In the data rows, the value 128 means zero.
Here are some points:
array([255, 134,  89, 191, 135,  98, 136, 175])
array([121, 155, 112, 110, 119, 105, 147, 118])
array([184, 151, 109, 120,  96,  65, 149,  65])
array([ 87,  97, 190,  75, 129, 104, 230,  64])
array([169, 126, 140, 148, 110, 124, 128, 137])
array([ 58, 186, 147, 170, 119, 145, 100, 195])
array([161,  94, 117, 130, 108, 119, 118, 104])
array([159, 119, 105, 133, 173, 152, 133, 134])
array([133, 101, 108, 102, 173, 106, 120, 149])
array([113, 126,  96, 146,  59, 149,  74, 162])
array([160, 124, 149, 127, 132, 128,  81, 158])
Here are 17 more points, each followed by its number:
array([ 93, 141, 113, 165, 123, 154,  51, 141]) 0
array([ 46, 154, 152, 108,  90, 164, 165,  48]) 1
array([109, 126, 111, 168, 108, 130, 112, 105]) 2
array([ 54, 120, 197, 103,  96, 139, 170, 111]) 3
array([ 87, 116, 160, 106, 105, 132, 161,  88]) 4
array([149, 149, 124, 136, 144, 161, 109, 142]) 5
array([ 98, 132, 128, 144,  70,  96,  93, 102]) 6
array([134,  70, 147, 107, 182,  68, 146, 107]) 7
array([122, 118,  48, 136, 208, 167, 136, 123]) 8
array([195, 164,  77, 182, 103, 159,  76, 158]) 9
array([165, 123, 129, 141, 161, 137, 136, 131]) 10
array([ 47,  85, 137, 100, 122, 108, 207, 137]) 11
array([ 81, 159, 107, 156, 127, 142, 104, 162]) 12
array([194, 122, 123,  83, 173,  83, 174, 150]) 13
array([135, 158,  80, 132, 137, 140,  99, 125]) 14
array([170, 130, 126, 128, 118, 139, 116, 133]) 15
array([121, 141, 142,  94, 136,  65,  95,  73]) 16
Which three of these numbered points are nearest to each point below by angle, seen from the average point of the first points? Their numbers follow each, nearest first.
array([ 82, 153, 153, 132,  78,  95, 148,  87]) > 1 4 6
array([167, 162,  26, 165, 121, 151, 144, 174]) > 9 14 8
array([129, 153, 130, 154, 154,  93, 124, 138]) > 12 16 0
array([215, 200, 109, 151, 115,  33,  45, 139]) > 9 16 14
array([143, 136, 128, 122, 148, 185, 121, 156]) > 5 10 15
array([155, 143, 121, 127, 125, 101, 126, 108]) > 16 6 13
array([172, 154,  88,  95, 137, 117, 185,  56]) > 13 1 16
array([102,  93, 181, 100, 101, 128, 157, 104]) > 4 3 11
array([160, 117, 142, 117, 197, 124, 151, 120]) > 10 7 13
